The rows of A fall into 4 groups, which share some directions, and each row is roughly a mix of its group's hidden directions, except some rows that fit no group.
A, 102 rows:
15,-39,-16,16,8,-22,15,0,-22,4
-21,-14,-2,-6,4,5,35,-25,-19,-24
28,12,-12,-22,28,-16,27,-4,10,-13
12,-2,11,21,-18,3,-11,20,0,-44
-6,7,16,-33,12,13,-8,-34,-24,-3
-9,46,20,-15,-3,13,-10,9,10,16
29,2,-1,30,-14,10,6,37,-6,-1
27,25,-11,-35,-10,-9,2,-5,24,0
36,-19,17,24,-5,8,14,27,4,0
1,-25,-19,6,-45,15,-8,-12,-1,-9
-17,2,-2,-33,7,14,15,-36,3,19
30,-16,12,7,-44,1,4,-3,-6,-12
31,5,11,14,-16,-2,-31,29,8,-9
11,16,6,-44,-11,-25,-3,-2,19,-9
-14,11,10,-19,25,13,-1,22,-13,36
-25,-19,-11,11,-39,24,-14,4,-3,-4
4,17,-5,43,7,-4,-11,1,-34,2
-7,-21,21,-8,-46,-10,-2,-1,-15,-8
-22,0,-18,-3,41,0,-5,22,20,10
14,-23,-9,0,-47,14,-7,-1,3,-17
-10,3,20,-24,-2,-36,-12,10,4,-30
-20,-15,-19,15,-35,24,-21,-2,-6,-6
-33,-25,23,9,-19,6,-1,-2,2,28
13,-14,1,7,-51,10,-16,-1,-8,-12
-29,-15,34,12,-7,-1,-6,0,-3,33
-29,-7,-21,19,-25,23,-23,-4,-12,0
23,2,-6,10,-1,-10,-34,24,17,26
-2,-24,-4,21,5,29,11,-20,-11,31
18,11,9,-42,-20,-25,-2,3,14,-5
-19,33,15,-16,-9,26,-11,-6,22,-14
-31,-11,28,12,-11,-5,1,-8,-10,35
-18,-9,-21,21,-31,13,-21,-18,-18,5
9,-13,-7,1,-42,21,-14,14,2,-25
27,-9,21,12,2,-1,19,37,20,-7
31,-26,26,19,-6,-3,10,26,1,-9
24,-17,6,16,-19,3,-15,12,2,-40
-30,1,-12,-18,6,0,-13,-42,-11,9
-10,-13,-16,-23,19,-3,40,-5,21,2
-28,31,2,-20,13,8,7,-11,8,30
26,20,6,-22,-1,1,12,28,5,-31
13,-13,-18,22,7,31,6,-29,-7,21
-34,21,-15,-15,17,-12,-17,-20,0,-19
-24,-7,18,-8,12,-15,32,-11,2,32
11,-25,-2,23,-3,28,12,-14,-12,32
4,22,31,9,-16,5,-26,27,-16,-7
-11,3,30,-19,5,-4,14,-30,26,-18
-49,5,-4,-14,15,-5,-9,-22,-6,1
-18,-20,-24,20,1,-28,-14,12,14,-23
-25,20,-16,-5,43,4,-5,4,-3,19
25,-5,-30,1,-13,37,11,-3,18,-3
23,-44,-11,14,-4,-12,4,-3,-14,-20
18,-49,-19,7,2,-12,4,-13,-9,-6
43,-6,6,23,-9,3,6,29,1,-12
11,-4,-11,29,-4,-28,-6,-17,11,-35
-22,16,-11,-15,18,0,0,-11,13,43
-28,2,-10,21,-30,17,-24,-3,-22,5
-8,-10,-4,-33,6,11,16,-38,-2,18
11,14,16,6,-19,14,-29,31,-7,-22
9,-8,1,27,-14,-36,-8,-12,0,-32
-19,45,15,-11,-2,15,-11,8,16,8
-40,5,-11,7,-5,-4,-22,-12,-33,-2
-11,23,6,-32,5,-27,-5,10,21,-22
-17,-13,2,-7,1,5,36,-24,-21,-26
-23,10,1,-7,48,1,9,16,14,6
35,17,0,-31,-15,-17,0,6,20,-9
-41,7,0,-30,13,-12,-6,-23,6,1
-21,-14,8,-1,-9,-20,-16,34,-26,17
29,-6,23,4,-41,-2,5,-11,-14,-9
-5,22,-10,-3,49,10,4,-2,15,11
17,17,7,3,25,3,13,-30,30,-17
-39,10,-16,-8,20,2,-11,-33,-3,-3
-34,-4,-18,-15,27,11,2,2,30,-1
14,11,4,29,-7,-10,-23,39,6,-11
-13,-16,-30,-14,17,-2,33,-20,15,4
-35,-27,9,15,-19,16,-14,-1,3,20
14,22,16,20,-14,0,-21,36,5,-16
-13,-7,-3,-27,11,4,27,-33,-13,21
10,18,7,26,-8,-7,-24,38,9,-10
45,10,-9,-14,-4,-6,4,7,4,-32
4,5,23,22,-21,8,-40,12,-14,0
4,11,16,-22,-7,-33,-10,20,9,-31
7,-14,-11,19,-1,32,13,-16,-8,36
-16,1,-23,7,43,-7,-6,16,22,1
-20,-20,-15,19,-13,-33,-15,4,4,-25
-3,-23,7,-20,-40,20,12,-6,15,-10
7,15,3,-40,-1,-26,-8,-11,19,-19
55,-1,-2,0,-15,5,9,7,12,2
-40,-14,-7,-5,-19,-14,-16,13,-26,6
-22,10,13,-30,22,20,5,11,-2,30
-23,7,-3,-28,13,8,21,-30,-4,24
-4,12,29,15,-17,11,-34,24,-13,-3
-39,-6,16,-4,-2,-31,-15,7,-21,2
32,-9,13,24,-14,0,6,37,-4,-7
-35,1,-4,-25,12,-7,-10,-37,-2,2
-1,5,-23,25,3,-17,-20,19,-34,11
-18,-3,-2,-4,49,-6,12,-3,17,17
-9,-7,-18,-15,14,-14,40,-24,5,14
37,15,-4,6,16,20,16,-18,24,-7
27,0,21,22,-12,-30,-1,-15,-2,-25
-7,-8,1,23,6,-42,-10,-6,11,-30
13,8,-17,10,14,9,-9,32,-24,31
19,-20,3,24,-14,-4,-7,16,-6,-40
Each list below has four rows that fit no group; the rest each fit one group, if only roughly. Name those rows in the order they come.
  j_491: -17,16,-28,18,39,-14,-11,-3,5,-2
  j_831: -16,21,21,18,-21,6,-27,12,-26,6
  j_214: -5,-14,3,10,2,-26,1,-6,38,-32
  j_898: 45,-19,10,14,13,6,12,-1,19,-12
  j_242: -32,6,-7,-8,22,23,6,3,-5,36
  j_744: 16,-12,3,-5,-51,17,-9,4,-4,12
  j_683: 28,7,-3,-13,42,-8,14,2,19,-11
  j_190: -35,-22,22,27,2,-14,-8,5,-6,17
  j_515: 33,-7,24,-10,-35,15,11,-1,-10,5
  j_695: -16,9,-37,23,31,-7,-12,13,-4,-1
  j_819: -25,32,-3,-14,-7,3,-23,-29,-11,-12
  j_915: -50,20,-7,-10,10,4,4,6,5,18
  j_848: 14,-18,-8,20,-41,-8,-8,2,-24,-12
  j_131: 31,18,-8,0,2,32,13,-28,14,0
 => j_242, j_744, j_190, j_819
  j_899: 15,-6,4,-19,41,-19,27,-4,-4,8
  j_46: 36,10,-4,-15,31,-12,8,4,15,-23
  j_823: 15,28,-6,-7,43,-7,-4,15,0,-18
  j_549: -2,14,-15,7,49,-11,-6,-20,0,13
  j_772: -3,11,-9,20,-20,19,-39,11,-17,-16
  j_675: 40,-1,7,-7,3,-13,7,39,9,1
  j_372: 36,-4,19,-27,-9,-11,12,9,27,2
  j_419: -11,-7,-24,-10,38,1,26,-5,24,1
  j_730: 9,5,5,17,-35,13,-36,8,-14,-13
  j_170: 20,19,22,-4,5,20,-19,34,-17,11
  j_495: 30,12,13,-11,37,-11,0,16,16,-12
  j_340: -7,11,-18,23,13,-19,-11,36,7,-25
 => j_899, j_675, j_170, j_340
  j_213: 15,8,3,-6,-29,14,-9,31,-2,-34
  j_215: -13,-12,-12,-29,7,9,8,-38,9,22
  j_824: 8,23,-8,-16,13,13,-8,20,-7,42
  j_10: -21,20,-24,12,39,-15,-14,-4,-6,4
  j_841: -37,0,-7,31,3,10,-11,9,-28,-2
  j_575: -18,21,5,-20,15,26,3,1,-17,34
  j_293: 28,-8,-22,28,5,-7,-10,33,-7,7
  j_932: -33,-10,18,16,5,-6,-8,-14,-7,38
  j_952: 25,24,13,-39,-17,-15,5,-8,4,4
  j_595: -22,-1,3,-32,-18,30,13,-24,1,4
  j_638: 18,-42,0,19,13,-10,20,-2,-19,5
  j_798: -20,-17,-10,-24,28,-14,11,-33,0,2
  j_223: 31,15,-5,-25,-14,-10,29,5,-1,-23
 => j_824, j_952, j_638, j_798
  j_773: -12,12,-2,-21,-2,20,19,-35,-3,29
  j_283: 20,17,-15,-28,3,-6,28,15,8,-27
  j_324: 19,-10,0,15,-39,-21,-10,1,-26,-12
  j_417: 33,-11,19,-3,-40,14,10,-2,-8,0
  j_447: -36,34,10,-12,1,20,5,-9,15,-12
  j_20: -22,7,-4,9,-34,26,-25,14,-10,-13
  j_671: 9,-37,-10,13,5,-17,22,-9,-26,-14
  j_454: -38,-5,-20,-21,5,-1,-15,-31,8,2
  j_536: -18,8,-7,-2,24,10,7,-12,7,46
  j_334: -4,2,-26,23,27,-12,-13,32,-7,14
  j_670: -2,-25,-26,-17,16,0,29,-11,26,-2
  j_328: 3,25,20,24,-4,-25,-29,2,-19,-10
  j_399: 2,-16,4,-10,-39,21,1,24,9,-23
 => j_773, j_454, j_536, j_328
  j_247: -15,-35,-20,-7,19,8,15,-11,29,7
  j_706: 26,19,-11,-4,6,33,18,-27,13,-1
  j_48: 42,-12,19,2,-2,-4,15,21,21,-9
  j_160: -23,14,-17,0,24,-9,-17,-31,-1,-25
  j_859: -32,8,-2,-16,14,-17,-16,-26,-25,13
  j_853: 30,-26,-27,12,-16,-7,13,-17,-14,5
  j_560: -5,-15,-2,6,-51,20,-9,6,-6,-9
  j_88: -37,-13,7,-12,-8,-7,15,-22,-29,-13
  j_698: -20,5,-11,16,44,-3,-14,-14,1,20
  j_217: 5,11,0,7,51,-4,24,6,-11,3
 => j_859, j_853, j_88, j_217
  j_427: 37,-10,-4,15,-8,3,15,37,-11,-5
  j_712: -24,-37,4,8,2,-1,3,-20,14,30
  j_51: 3,4,-2,42,-4,6,-18,31,-8,-19
  j_737: -18,40,28,-8,-10,17,-8,-14,12,4
  j_858: -8,-20,-10,1,-47,-1,-7,12,-23,-1
  j_406: -1,-2,-20,-2,21,-2,35,-15,11,33
  j_707: 3,12,31,-20,9,22,7,12,-7,35
  j_219: 34,16,-27,25,16,8,3,-11,12,-14
  j_365: 5,-10,-30,32,1,-24,-19,14,0,-19
  j_224: -30,-25,17,-14,-16,-20,-9,25,-13,5
  j_26: 19,6,-15,-26,-9,-1,37,12,6,-24
  j_338: 7,-11,26,8,-43,7,-21,11,-10,-3
  j_893: 2,19,-8,3,52,-11,0,-11,3,10
 => j_427, j_51, j_737, j_406
  j_992: 14,16,20,9,-36,4,-25,6,-26,-4
  j_905: -49,-8,-3,-11,-11,-19,-1,1,-10,19
  j_313: -5,22,0,-16,39,-14,29,-7,-4,12
  j_760: -7,35,11,-26,-2,18,-14,-6,17,25
  j_734: -33,-3,7,9,-38,17,-13,9,-18,4
  j_410: 3,-22,-15,-13,28,-9,25,-21,26,9
  j_369: -44,23,-22,-3,16,4,-7,-13,-1,4
  j_362: -3,2,-7,10,44,-31,11,-3,-8,18
  j_833: 1,25,16,-25,3,-11,-20,33,12,-16
  j_653: 20,-24,31,4,3,0,22,28,16,2
  j_807: 9,17,-21,-5,13,37,3,8,-15,29
  j_962: -6,14,-27,-3,48,-3,9,-9,7,-1
  j_581: 34,22,-18,11,7,27,12,-20,11,-5
  j_586: -5,-18,-25,10,27,-13,21,-17,12,26
  j_209: 6,31,-2,-7,47,-13,8,6,-1,-3
 => j_905, j_362, j_833, j_586
  j_91: 1,-9,12,6,-44,-17,-8,-9,-28,-11
  j_679: 8,3,-22,-2,-9,28,-1,23,-25,31
  j_461: -25,-12,-18,13,-39,10,-2,-18,-14,11
  j_780: 6,-9,-8,13,2,-10,-13,43,-24,22
  j_18: 17,-24,-23,19,9,16,2,-19,-10,32
  j_758: 23,8,8,2,40,-24,14,15,-9,13
  j_475: 3,40,11,2,-19,-13,-7,28,2,-20
  j_235: 2,19,9,-12,19,19,4,4,-27,38
  j_580: -28,-14,11,10,-43,15,-6,3,-12,10
  j_220: -36,23,-10,-7,20,0,5,-5,13,30
  j_669: -5,4,5,-13,43,-36,4,-7,-8,6
 => j_18, j_758, j_475, j_669
  j_593: 35,14,-13,-24,-5,-13,25,-3,-2,-22
  j_360: -30,9,3,-8,1,-17,1,-14,-13,43
  j_361: 0,11,-15,10,49,5,1,16,18,10
  j_326: 28,7,32,-16,-27,6,-17,-18,-6,-3
  j_188: -7,-25,-31,1,-1,-4,16,-38,5,14
  j_800: 9,-16,4,-9,-53,7,10,3,-5,-11
  j_888: 4,-10,5,21,-13,1,4,12,-8,-51
  j_166: 10,19,-25,-19,30,0,26,9,13,-15
  j_948: -26,-5,26,-4,-13,-33,12,-1,-23,14
  j_843: 5,-21,6,3,-46,19,-14,11,1,-15
  j_607: -23,-15,-14,18,-6,29,-33,16,8,-2
  j_173: -33,8,-2,5,0,7,7,-12,2,46
  j_863: -17,6,5,-27,-8,15,14,-35,22,-17
  j_976: 21,-4,7,36,9,4,4,33,2,-24
 => j_360, j_326, j_948, j_173
  j_809: -25,21,-10,2,38,-11,13,-13,-9,20
  j_14: -51,-11,-4,10,-3,21,-11,6,0,12
  j_690: 13,-13,24,-10,20,-12,15,7,39,-15
  j_148: 14,27,-4,-36,-11,-7,-17,2,28,-5
  j_420: 32,-7,2,7,5,-4,-4,19,-12,-43
  j_570: 20,31,12,-36,-1,-13,-16,1,16,-7
  j_931: -16,40,27,-10,-7,20,-2,9,10,-16
  j_678: -29,-5,12,-15,4,14,7,13,-12,41
  j_562: 31,-17,25,-7,6,-9,18,16,28,-9
  j_233: -28,-11,32,-9,-5,-32,-10,13,-14,3
  j_478: 35,8,2,-9,35,-26,4,-11,12,-2
 => j_148, j_420, j_570, j_678
